128 stands for zero in the data rows.
Here are some numbered points:
[ 76  51 134 145 101 120 130 126 118  93 103 128 122 182 134 141  63 139
 100 165 122 106 117 117 108 135 103 114 134 134 134 139] 0
[119 100 152 137 168 120 128 152 181 131 100 146 130 137 111 123  90 137
 111 194 117 124 120  70 122 148 139 117 153 176 145 106] 1
[196 118 189 130 177 128 102 146 118 120 156 105 171 117 113  61 147 134
  82 155 112 173 150 189 136  79 112 107  87  85 137 142] 2
[ 86 163 151  96 188 103 132 152  84  61 175 120  93  97  87 143 111  71
 141  73 103 126  56 101 123 163  93 187 121 137 183 120] 3
[135 131 160 164 114 104  64 172 126 148 128 153 139  89 137 113  98 100
 101 120 162 120 127 137 124 126  95 119 134 149 135 130] 4
[ 87 144 133 134 101 159 157 160 119 144 121 148 130 142 121 178 156 162
 172 130 127 121  81 110  79 156 108 111  90 125  99 141] 5
[136 122 109  67 116  87 133 139 107 108  92  95  65 123 114 109 195 115
 111 117 123  88 139 104 165 157 163 171 206 184 174 115] 6
[112 160 130 177 108 184 137 171 107  70 158 142  86 133 142  53 125 117
 155 194 130 166  74 168 152 117  89 114 132 110 118 129] 7
[106  84 137 145 121 161 105 198  93 179 138 164 174 177  93 179 176 115
 175  84  96  96  91 149  31 149 161 129 105 106  86  97] 8
[138 107 111 148 111 127  89 108 122  92 198 104  89 119 161 109 149  89
 138 131 139 166  93 192 146 133  87 107  99 130 113 103] 9
[ 99 164 126 146  99 137 109 114 142 110  87 128 145 156 132 169 120 125
 118 169 114 155 129 110  72 119  98 119 121 138  79 138] 10
[152 137 121 134 147 136 135 116 120 123 137 123 126 130 150 160 134 147
 177 123 116 125 147 169 111 100 122 119 126  95 130 141] 11
[125 166 109 161 113 107 168 104 189 129 114 120 201 112 192 129 129 149
 152 197  96 117  96 150 134 140 101 135 136 156 117 125] 12
[165  91  97 124 176 191 166 152 127 140 122 140 148  97 138 118 137 165
 123 157 140 106 139  94 134  81 132 124  71 100  93 124] 13
[133 162 169 195 141 111 113  70  61  98 185 117  95  89  93 100  98  78
 117 122 160 158  80 176 153 141 108 135 109 113 178 113] 14
[143  95 132 113 119 137 142 101 123 112 106 111  98 148 131 104 147 137
 118 140 137 136 137 131 163 142 119 136 165 165 200 120] 15
[174 165 135 147 141  94 118  83  92 148 140 128 140 131  69  45 101 179
  80 103 111 150 148 160 146 134  96 140 113 134 135 102] 16
[142 143 162 128  96 169 142 156 116 203 139 173 154 110 152 163 134 146
 178 111  99 131 133 139 116 126 123 100 102  84 106 145] 17
[142 109 142 120 114  71 121  96  83 111 137  98 146 129 145  96 119 117
 132 129 117 109 133 126 154 159 152 129 178 156 196 134] 18
[134 118 148 112 134 109 167 137 119 188 147 157 172 146  97 178 137 170
 150  62 138 129 161  73 114 126 181  75 123 124 115  81] 19
[158 181 130 103 132 112 155 134  77 109 162 133 119 134 113 125 166 129
 165  80 141 129 107 161  99 113 107 153  49  66  98 128] 20
[114 141 173  99 129 138  81 169 118 148  93 136 148 130  81  91 137 109
 130 135 115 125 147 165 113 117 127 154 128  98 154 133] 21
[154 150 111 130 138  95 164  85 159  90 160 104 163 157 146  83  95 115
 133 159 141 155 120 149 193 105 140 134 150 149 150  96] 22
[ 71 115 133 154 117 117 159 228  97  79 148 140  55 122 141 155  91  90
 186 127 137 114  56  89 107 126  35 142  81 121  58 146] 23
[ 82 113 110 138 116 142 136 127 135 124 138 139 132 118 127 117 141  91
 169 116 129 163 122 113 123 119 117 136 156 110 114 171] 24
[165 101 138 129  93 166 187 103 243  32  78 105 138 139 194 136 120 109
 143 155 169  82 175  64 146 185 152 146 207 120 139 143] 25
[ 64  65  62 101 162 157 132 160 105 226 177 127 155 105 152 246 209 112
 172 130 120 157 124 129  71 120 170 152 185  70  54 111] 26
[125 104 138 142 119 186 116 153 142 142 109 130 166 143 163 105  93 151
 125 122 130 114 126 109 189 114  80 143  99 126 128 140] 27
[111 134 172 117 137 128 115 128 121  70 146 166 140 115 118 142 134  95
 103 133 119 136 171 163 149 122 125  92 114 123 116 195] 28
[ 92 101 134  97 132 110  82 169 155 240 107 110 173 185 140 108 131 144
  82 136  98 165 168  90  24 151 184 101 123 166  57 155] 29
[171 186 148 118 118 143 124 137 167 127 114 124 143 156 105 123 127 135
 142  90 145 102 122 117 193 134  88 139 121 163 169 105] 30
[ 31 121  36 130  88 104 188 119 105  19  90  94  96 101 177 154 117  56
  76 177 143 115 124  78  58 102 111 171  73 143  90 166] 31
New points follow, each followed by the number of its nearest point above, looking only along the 7 directions in which the numbered points spread most.
[116 125 113 115 139 130 163 121 150 116  59 136 135 125 122 149 143 102
 119 139 154 122 178  96 123 122 131 152 139 154  83 127] 10
[ 95 138 120 140 112 132 115 151 174  81  91  98 153 143 122 138 127 129
 145 150 137 123  90 127 175 134 151 140 171 132 192 110] 15
[148 134 119 146  90 141 118 141 157 100 107 146 168 112 126 158 155 155
 135 137 148  93 105  86 160 148 137 122  88 152 158 159] 27
[148 145 141 126 165 174 130 124 144  83 135 132 160 155 116 122 146 170
 131 121 133 125 141 139 133 101 150 167  92 115 166  84] 11
[136 146 118  67 143 119 120 108  93 172 170 173 140  95 130 122 165 147
 203  84 160 128 123 214 109 162 163 149 105 129 158  65] 11
[118  96 122 158  95 152  62 128 140 104  63 181  88  96 136 143 143 109
  97 170 134 126 131 140 144 158  86  98 167 151 112 119] 0
[ 76 131 158 155 185 119 180  71 124 103 127 100 155  79  38 122 142 139
  26  66 109 197 142  87 115 119 124 125 127 122  82 157] 28
[148 142 144 114 100 160 169 130 170 153 107 153 114 112 125 148 137 158
 158 158 179 116 162 117 119 117 111  92 132  88  85 144] 13
[ 98 131 101 156 153 139 153  96 147  95 147 107 169 150  95 104  99 146
  87 187 130 108  97 117 159 113 125 157  52 162 119  98] 28
[184 123 155  93 106 142  96 185 150 150 142 125 145 135  92 120 149  96
 132 117 146 112 152 142 135 151 144 156 119 122 178 109] 21
[161 144 126  98 165 149 177  92 105 175 169 153 102 106 168 151 184 101
 188 114 159 143  80 190 136 139 173 157 128  78 106 172] 11
[124 138  94 136 102 154 169 118 137  85  93  55 145 144 162 112 161 132
 167 166 119 158 109  97 188 133 155 128 153 140 112  82] 12
[ 69 125  93  39 159 106 175 127  95 132  94 144  83  97 112 172 205 162
 119 135  85 110 154 128 134  97 142 177 215 185 137 144] 6
[135 156 118  96 133 120 109  98 119 124 171 142 128 112 129 126 139 184
 164 104 126 109 117 148 133 145 122 141 118 117 178 136] 11
[138 142 116 118 101 159 127 143 136 114 124 137 105 142 146 122 134 135
 157 151 138 110 127 136 103 105 132 149 143 136 142 152] 24
[104  93 108 115 157 154 103 145 132 107  94 123 118 148 156 146  85 151
 113 128 117 151 128 114 110 143 184 106 173 151 157  90] 1
[123 147 116 153 102 127 116  71 127 133 111 106 132 108 108 132 104 133
 126 164 124 126 131 145 120 120  84 109  77 108 128 143] 28
[ 93 118 120  97 122 125 119 140 159 153 164 164 155 191 175 104 165 131
 119 155 108 157 128  88 137 141 180  88  84 161 121 131] 10
